Rotation paths and how fast each direction turns (deg/step)
Each turn is a multiple of 5 degrees from 10 to 175, or 0.
Each row of a path follows its step; steps can be skipped.
Rotation 1:
step 0: [-17   8 -26 -33  10   1  18 -17  -4  12  -9  18 -10  16  -5  10  17  10
  -5 -17  22  14   8   5   2  12  -2   1  10   1 -27   5   0   1]
step 1: [  4 -10  -8  -4 -11   8   1  -1  -3 -26   9  29 -15  29  -9   9   7 -28
  -7  -4 -11  -5  -9  -7 -18  19  -1   7  16   0 -26  18  -3   4]
step 2: [ 28   1   9   3 -15  22   4  10  -6   7 -13   7 -10  -4   2 -28 -17 -30
 -21  12 -16  -1  -7  -7  -2  -6  -2  17   7  15   0  24  -2  13]
step 3: [  9  10 -20   5  -6   4   3  -6  -5  25   8 -25   5  -2  19 -31  -5  -5
 -14  24  14  10  -5 -16  10  13  11  14   6 -12  17   0 -18  -1]
step 4: [-30  -2 -10  -6 -20   4 -17   4 -18   7  27 -11  17  -6   9  -8   3  28
   7  -1   1  11  -6 -13   3  21   5  21  -4 -14  -8   6   8 -20]
step 5: [-26  -6  32 -23   6  10   0  -6 -12  -9   6   4  -6 -12 -14  -3   6  21
   1 -24   2  10 -16  -4  -9  -3 -31  21  12   0  -5   3 -11  -4]
step 6: [ 12  13  29  -2  22  -1  14 -18  10 -22  22   1  -7  -9  13   2   0  -6
  -7   6   7 -17 -17  17  -9  -2 -20  -5  14 -14 -13  20 -12  10]
step 8: [-19  -2 -10 -15  14 -10  -2  -7   1   8  16  11   8   1 -18   1 -20 -18
  -5   3  12  -4  11 -18  26  15  25  18   9  11  25 -10   8  10]
step 11: [ -4 -16  11  14   2   7  15  -3  32   3  20 -18 -14 -11  25  11  -5 -16
 -10  21   7  10  16  -5 -11   6 -26   8  -7   2  -6 -12  13 -10]
Directions:
[ 3  2 13 -7  1  5 -5  1  2 -6 -5  5 -3  9 -4 -3  3 -1  0  1  1  0  0 -3
 -6  0  0 -3 -3 -9  2  2  2 -4] => 85
[  2   7  -2   6  -1   0   0   1   0  -6  -3   3  -1  -5   4  -4  -2   6
   1   5  -2   5  -3  -9  -3  -1   0   5   4   2   3  -8   2 -12] => 55
[-9 -3 -3  2  1  6  3  5 -3 -8  1 10  4 -2  0  0 -2  1 -1 -8 -1  4 -5  2
 -9 -2  3 -3  1  0 -1 -3 -7  5] => 85
Rotation 2:
step 0: [-11  -4 -22   0   9  21   0   5   9  -6 -10  14  -4 -16  -8  -1  -6  -4
  28 -24 -10  14 -25   2  -9  12 -15   6  -5 -19   2  -8   2  14]
step 2: [ -8  18   9  21 -17   3  -2  -5 -13 -15 -34 -12 -13  15  -8  -9   2 -23
 -12  15  -3   0  -1  -8 -10  -6 -19  -9  -4   2  -4   0  11  11]
step 4: [ -9  -9 -15 -15   3  -6 -14  -7 -25 -18  17 -15 -11  15   6  18   9  -6
   9  -6 -20  17   7   7  12  -8  17  -2  -8  20  -4   5  12   0]
step 6: [  7 -12 -16  -3  -3   0   4   0  23 -18  -8   0 -10 -18  -9  -8   4   9
  21  -6  24  10 -26   5   8  16   5   7 -16  -5   3   6  20  18]
step 7: [ 12 -16  -9 -12 -21  -9  -8 -13   8 -21  12  -5   3   0   5  -4 -11  -3
  -2  13 -18   4  -7   4  13   8 -10 -13 -15 -22  -5  27 -24   2]
step 10: [-20 -13  -2  -5 -12   9  -4   5 -21  -1  -4  -9  -1   8   6  31  19 -10
   0  -4 -22   0  -6   7  -4 -21   4  -8  -1  -4   2  22  10  27]
step 13: [  8  -8 -19 -17  -2  -9 -35  -6  -3 -25  15 -12   1  19  19   4 -17  -6
   8   2 -16  16  -6  -9   1   6   4  -8 -13   9  -4   4  -7  -4]
step 15: [ -6   6   4 -10 -19  11   6  -5  25 -20  -4  19 -27  -9  -3  -5  17  10
  10 -11   4  18  -7   7  -2  25  -4  14 -17  -9   5  13   0   9]
step 16: [ -1 -21   0  -2 -22  -2   8 -11 -13 -11   1  -1   2  12 -11  17  -5   2
  -8  -2 -18 -14  -8   3  11   9   4  -8  -5 -29  -4  23 -13  30]
Directions:
[ 2  4  1  3  4  7  1 -3  6 -3  7  5  0 -5  4 -2  7  5  7  1 -3  1  7  5
  7 -1  1 -9 -2  2  1  5  5  0] => 125
[ 2  5  0 -5  7 -3  1  9  5 -6 -2  2  1  8  3 -3  0  0  6 -2  1 -5  0  2
 -1  1  5  1  0 -5 -5 -2 -3 13] => 115
[  6   1   1  -3  -6  -3 -10   1  -5   0   2   1  -1   0  -1  -1   3   2
   1  -1   8   4  -3  11  -2  -1   5  -9   1   5  -4  -8   0  -1] => 45
[ 5  7 -1  4 -1  6 -2 -4 -4  1 -3 -3  3  6  0  6 -2  3  5 -1  5 -6 -1 -9
  4  4 -7 -8  4 -3  4 -6  1  1] => 125
[ 3 -2 -6 -7  0  2  2 -6 -3 11 -8  3 -1 -6  0  0  3  4  4  4  0 -3  2  4
 -2 -2 -5 -1 -3 -5 -8  2 -6  3] => 40
[ -4   3  -1  -2   4  -6   8  -3  -7   0  -8  -4  -1  -2   0   0   1  -6
   4  -6   3   6  -2  -1   1  -2   5  -5 -10  -1   2  -2  10   2] => 170
[  3  -1   2   4   3   0   6  -4  -4   2   5  -5  -5   5  -6  -8  -6   0
  -4   1  -4   4   1   1   8   6   3  -4   0  -3 -10  -2  -5  -1] => 80
